One turning vector, and how many ticks it has turned
The counts run from 0 to 396.
[ 86 123 140  94  88 132 161 148 139 155 147  97 127 154 118 113 129 124
 132 127 125  79 132 106 110 116 127 145 109 131 149 153  98 142 149 165
 143  61 128 138 132  82 132 107 169 108 149 136  83 152 153  81 113  93
 120 134 152 105 109 143 145 140 201  83 102 159  96 144 149 108 139 166]
32
[ 93 125 112 132 144 120 143 127 128  96 162 112 122 144  74 138 121 152
 139 122 117 113  96  94 111 120 192 122 122 111 136 151  98 146 122 144
 154  73 134 147 170  91 138  95 129  96 137  99  68 131 146  96  95 123
 103 119 199  95 107 120 145 102 125 136 117 127 116 110 153 121 174 183]
330
[ 90 137 155 138 115 109 124 140 145  82 150  90 135 117  56 131 130 155
 120 132 116 130 131  57 141 109 114 147  83 152 143 135  87 123 134 141
 177  81 136 164 151 104 121 102 144 106 153 110 107 143 118  92  88 124
 134 138 171 102 110 124 154 116 158  94 157 136 131 121 195 128 131 148]
139
[115 119 129 116 137 166 134 130 112 127 162 111 117 130  95  83 124 139
 135 156 123 107 127  88 144 116 167 145  94  72 145 160 105 148 134 129
 144  94 126 160 150  99 140  60 128  78 113  90  76 149 135  82  89 130
  88 127 184 145 134 129 180 111 137 122 153 127 111 100 139 154 133 176]
156
[109 113 156  82  94 154 124 139 129 163 137 129 132 115 125  75  99 144
 132 157 121 117 130 102 164 104 153 167  94 103 123 132 107 157 138 146
 128  88 140 164 166  87 139  70 153  74 142 118  60 160 151  98  95 135
 110 133 132 159 126 118 166 116 136 115 156 140 132  93 133 158 130 157]
183
[119 146 145 113 111 174 129 124 147 148 127 120 119 139 117  93  73 165
  94 146 122 130 134  92 158 103 151 170 113 123 143 147  83 151 104 139
 133  85 125 170 161  83 135  94 128  81 154  96  99 177 143 103 110 137
 125 142 153 143 127 109 152  97 151 133 163 147 129 103 125 176 161 180]
386
[ 89 129 156 119 134 130 142 137 129 129 153 119 170 110 105 108 152 143
  92 141 136 102 141 122 130 136 163 156 134 101 141 132 103 154 192 102
 153  43 126 167 167  97 132  55 146  95 171 102 118 152 130  87 101 116
 152 127 133 125 113 128 154 131 114 104 155 144 141 126 164 138  92 162]
132
[ 88 142 131 134 111 128 128 155 135  92 148  90 139 143  94 114 114 145
 119 106 140 114 134  99 129  85 130 142  96 157 161 142  90 122 117 120
 142  60 131 172 156  78 124 110 147 107 147 104 119 153 130  95  72  79
 101 139 146 103 123 113 168 113 162  86 133 120  96 140 191 116 111 153]
371
[ 84 114 140 105 133 109 115 157 104 103 160 108 158 138 114 105 137 131
 130 147 136 109 102 121 112 100 180 151 105 115 136 125 117 134 149 112
 137  62 127 161 187  80 137  88 145  81 152 105  96 136 138  93  73  90
 103 109 147 120 118 114 174 129 137  83 119 115 105 120 186 116 101 133]
161
[ 99 127 151 107 131 129 141 144 141 108 134  83 181 149 128 108 118 128
 133 126 129 129 101 130 120  93 166 167 104 129 126 117 126 135 151 130
 170  86 123 170 170  76 125  88 144  72 157 121  83 127 158  70  79  92
 105 119 144 118 102 131 164 142 148  79 124 111 142 101 167 127 132 161]
163
[ 74 145 127 116 144 107 169 127 151 143 121  84 141 151  34 149 116 140
 108 139 130 115 135  74 120 101 114 146 135 116 136 163  82 129 139 107
 149  68 160 174 151  85  97 105 166 134 155  95 113 150 145 100 128  86
 119 136 159 141 109 145 134 108 136 145 125 124 131 122 127 136 141 164]
90
[ 96 135 126 136 149 159 150 113 131 118 130 103 143 161  71 140 112 156
 100 129 120 107 105 100 119 111 166 138 126 110 141 153 113 136 147 107
 159  75 140 153 161  87 122  72 128  94 153 110  77 161 163  80 128 124
 108 119 184 120 110 138 157 124 119 132 128 115 163 126 138 160 164 194]
127
[ 74 114 119 110 108 111 137 152 120 116 138 124 126  80  68  97 117 142
 153 154 150 126 135  76 153 105 153 148  98 128 127 120  82 185 122 130
 140  71 157 162 174 107 142 112 161 103 165 113  86 127 119 125  84 115
 137 144 138 129 126 114 138  78 122 126 145 134 111 103 172 128 147 134]
352
[ 89 187 136 105 148 125 139 167 138 156 156 127 141 141 116 148  84 148
 129 168 126 142 121  89 159 105 126 189 127 125 129 135  85 151 146 151
 150  58 150 148 143 107 127  96 192 137 151 105 111 141 174 123 114 104
  96 148 128 105 102 121 141 116 112 119  98 130 108 115 133  85 108 157]
66
[ 95 146 131 120 130 100 163 126 151 139 128 127 159 132  53 151 122 152
 136 147 117 109 105  97 135 135 150 142 132 113 129 131  92 169 184 139
 161  70 140 185 148  77 113  65 150 121 153 130  68 118 145 116 125 105
 127 131 152 131  97 143 133 112 103 126 128 144 137 107 119 111 158 191]
300
[ 65 133 151 115 146 135 150 135 103 158 132 117 136 121 102 110 155 129
 102 150 136  99 132  75 130 128 156 170 130  73 143 142 105 145 129  98
 126  35 171 123 160 134 126  90 185 101 168 100 127 148 133  91 152 119
 133 135 161 142 120 117 162 131 127 146 134 129 137 141 145 167 121 162]
285
[ 73 126 141 111 148 142 128 118 130 152 142 109 123 129 100 125 122 164
  78 167 128 119 123  92 118 106 142 178 155 108 153 131 106 140 111 118
 111  39 159 131 163 106 111  96 152  94 169  78  92 151 174 137 130 114
 107 139 134 149 107  98 151 117 121 170 119 111 136 140 147 149 102 149]
257
[ 99 135 130  82 105 112 127 144 136 149 141 120 133 123 124 125  97 145
 138 174 124 125  97 119 135 113 174 164 126  88 128 124  90 155 124 168
 103  82 141 146 195  76 141 104 130  93 168  95  76 140 169 143  93 129
 117 139 154 133 126 112 125 101 139 131 119 150  91 102 108 134 174 159]
19
[ 76 158 131 118 160 122 155 139 144 113 139 106 162 133  61 127 124 144
  97 159 134 141 116  94 123  97 145 195 143 107 118 127 100 117 155 113
 168  59 127 169 144  97 105 106 177 119 164  88 112 128 144  84 114 101
 125 131 137 115  92 132 161 129 121 130 131  99 149 126 158 114 105 150]
296
[ 83 142 141 120 106 125 134 140 116 154 151 127 104 126  93 168 123 159
 134 129 124 101 108  73 131 123 148 120 106 140 142 144  78 169 132 147
 128  36 165 129 150 107 135  97 167 120 154 117 114 149 153 140 142 106
 132 137 177  95 105 125 144 107 137 130  96 163  93 151 146 118 154 177]
71
[111 150 178 113 124 157 118 156 116 161 128 118 156 128 117 137 133 156
 109 144 124  93 143  81 159 116 138 179  98 120 122 139  89 159 186 135
 154  77 172 167 149 107 152  47 150  93 149 123 103 159 142 101 146 112
 142 144 153 138 120 137 172 144 112 102 125 160 156 123 128 141 119 169]
106
[ 73 157 155 134 125 123 130 164 145  97 125 107 179  93  83 117 110 137
 127 151 139 147 131  83 169 104 130 179 101 125 137 100  93 152 135 109
 156  72 159 177 163 108 116  92 163 108 175 124 106 125 128 109  95 111
 136 159 131 128 117 113 150 114 104 112 147 122 143 109 167 137 127 149]
142
[ 93 124 137 139 143 149 156 106 128 130 163 124 112 138  55 122 134 155
 107 138 106 105 125  84 136 122 145 120 116 109 148 160 119 133 155 106
 152  48 124 143 150 105 114  67 148 101 138  91  97 175 144  71 109 138
 106 117 173 116 116 132 171 124 121 129 147 127 138 125 172 144 121 177]
129
[ 95 160 132 131 164 100 144 147 116 129 140 120 130 149  55 131 114 137
 134 150 127 139 115  50 137 123 147 156 102  92 122 152  85 149 132 122
 154  91 159 178 157 102 131 100 178 126 124  89 108 130 106  84 133 108
 115 133 196 138 126 121 158  95 119 134 136 125 104 104 138 124 163 167]
118
[100 142 167  93 119 120 113 152 126 120 121  88 155 134  77 152 121 142
 151 132 121 124 112  68 143  85 142 148  70  99 116 149  95 108 140 138
 154 101 171 166 165  94 120  94 160  82 133 113  86 139 145 105  95 100
 109 129 188 136 123 132 174 136 125 118 128 120 133 106 139 144 154 157]
319
[ 98 155 181 112 108 106 101 155 154 100 135 110 175 116 120 136 117 155
 135 120 127 139 141  97 147  95 144 155  96 131 126 137  95 106 130 132
 157  74 140 176 188  93 123 101 155  83 170 105 126 151 136 103  64 117
 133 145 143 119 116 107 153 124 125 104 168 136 132 111 174 138 126 150]
345
[109 194 160 118 152 129 141 151 169 141 142  92 160 145 101 148 112 148
 114 160 116 144 133  85 143 112 102 190 122 108 131 145  81 126 152 161
 176  87 137 165 135  99 107  87 169 121 158 105 122 142 153 105 124 124
 129 152 167 107 100 133 137 130 155 104 119 142 131 116 118 107 119 175]
270
[ 74 135  95 118 123 117 151 158 117 120 168 128 112 129 108 100  91 130
 135 160 141 127 103 113 128 123 165 152 118 134 153 122  95 178 115 134
 122  41 129 141 172  89 142 114 160 120 157 115  92 140 150 105  89 109
  98 134 139  92 124 113 141  91 150 102 106 140  69 123 168  98 127 144]
198
[ 98  94 165 117 103 106 137 128 141 131 160 120 129 115  89 115 152 144
 145 112 115  87 142  86 123 127 146 113  95 142 130 150 111 140 155 132
 161  61 134 158 166  99 139  85 162  81 150 134  85 148 138  84  84 129
 136 130 147 110 111 128 159 117 146  96 150 158 128 121 194 123 128 162]
341
[111 139 141  88 151 135 138 129 124 187 140 127 127 165 110 127 107 161
  82 177 109 112 122 102 126 109 135 195 137  96 115 155 115 139 161 138
 125  68 139 158 158  83 133  75 157 102 149  92  92 173 165  90 154 122
 110 119 145 146 111 126 159 133 133 135 117 144 144 122 111 133 106 161]
260
[ 94 148 134 105 157 101 167 133 150 154 155 116 147 122  90 143 121 138
 110 173 143 132 121 109 132 125 167 170 159 105 113 132  94 177 168 119
 169  50 129 158 175 106 119  89 177 121 180  86 120 132 156 125 120 129
 140 135 138 111  93 120 123  95 112 139 117 143 131 102 148 106 119 165]
94
[117 124 181  88 143 115 138 120 130 165 136 104 151 139 116 116 159 142
 122 145 124 104 120  95 108 124 175 173 133  75 112 141 103 137 158 147
 160  83 150 156 150 101 139  77 168  63 146  81  89 117 133 111 127 104
 141 116 174 156  95 124 174 131 141 134 116 133 132 104 129 132 136 168]
289
[104 143 149 110 113 141 144 141 152 103 131  89 172 158 102 118 101 135
 123 122 127 124 104 119 123  94 159 157 104 133 130 129 107 120 149 138
 176  98 116 180 159  66 126  99 149  89 146 126  80 135 153  67  84  94
 107 119 156 108 109 137 170 136 159  81 129 115 134 108 151 123 142 164]
164
[ 80 120 103 107 108 159 141 134 125 121 162  96  88 137  93 116 108 147
 109 163 125 106 118  88 118  99 142 154 115 101 162 151  91 134  94 162
 115  56 133 112 155  92 131 117 121 113 154  90  81 172 168 101 109 139
  99 137 173  98 126 122 142 113 181 125 120 137  98 131 141 142 140 156]
23
[ 92 137 140 131 112 124 160 128 159 110 137 102 151 115  69 117 114 140
 140 111 121 120 117 101 144 121 120 112  89 136 163 140  99 142 135 122
 154  68 120 180 145  81  88  88 162 114 141 123  79 135 135  90  61 101
  96 139 149 121 106 133 156 104 142 112 150 124  97 120 171 121 136 176]
167
[ 86 111 177  92 120 116 113 150 110 128 148 111 145  96 106 106 164 134
 127 152 137 114 135  71 139 100 165 177  96 111 115 115 105 148 156 147
 159  71 165 134 165 129 155  88 170  67 160 117  93 121 131 105 113 120
 142 132 142 126 107 115 164 135 125 107 125 138 144 114 183 133 106 125]
315
[111 145 153 109 111 171 134 122 155 140 121 118 129 133 139  93  70 154
  92 142 133 143 134 107 152 105 157 172 133 121 134 140  92 156 101 139
 141  78 130 158 178  94 131 102 138  73 167  98 101 164 158 107 106 141
 125 149 148 137 117 103 144  98 152 131 146 137 141 108 136 177 163 180]
385
[102 141 179  89 108 123 106 164 119 122 117  93 167 132  93 156 134 148
 135 128 130 125 115  78 141  80 157 163  75 107 103 134  94 110 150 148
 155 101 172 173 162  93 134  93 153  78 147 115  99 140 137 104 106  91
 132 129 186 133 119 136 179 152 130 108 131 126 140 110 137 146 149 149]
318
[100 103 126 119 124 157 147 135 121 129 160 103 128 117  81  65 133 131
 131 144 129  93 134  91 130 128 159 140 104  83 156 152  99 163 142 129
 144  85 132 160 150  96 140  62 127  84 123  99  68 144 120  81  97 111
 103 129 172 147 133 137 165 107 149 121 147 125 110 108 152 149 124 171]
157
[ 75 120 117 125 147 115 167 129 111 121 145 110 127 119  62 115 141 136
 113 158 156 128 104  82 121 123 190 163 137 106 122 113  94 189 139 109
 160  63 147 161 160 112 143 113 161 107 162  94  96 110 115 104 126 108
 150 124 163 117 105 125 151  92 119 136 120 119 126 110 174 122 142 150]
121
[ 93 131 153 100  99 161 118 153 121 129 141 141 127 121 129  85  85 154
 102 157 126 138 130  96 167  98 157 192  99 111 131 125 114 139 112 127
 124  65 133 154 178 106 147 105 152  86 164 112  95 179 152  78 101 149
 116 138 129 134 135  98 173 120 130 112 164 128 144 116 156 164 119 150]
181
[ 83 114 173 113 134 108 135 141 116 145 134  85 136 123  86 131 166 121
 146 127 131  95 136  55 121 119 134 137  88 129 128 141 110 152 146 128
 173  75 181 135 163 125 131  91 192  91 155 127 107 126 133  89 128 115
 139 139 177 128 111 137 150 122 155 101 116 143 139 121 176 146 142 157]
110
[ 94 155 130  90 116 163 124 128 134 146 154 102 127 128 134 152  93 161
  89 168 138 134 115 123 126 101 151 161 135 113 151 129  92 136 122 143
 111  42 130 129 177  93 123 104 131 101 180  61 115 174 192 156  92 126
 113 146 151  97 114 112 137 113 149 129 118 140  98 124 141 139 120 151]
229
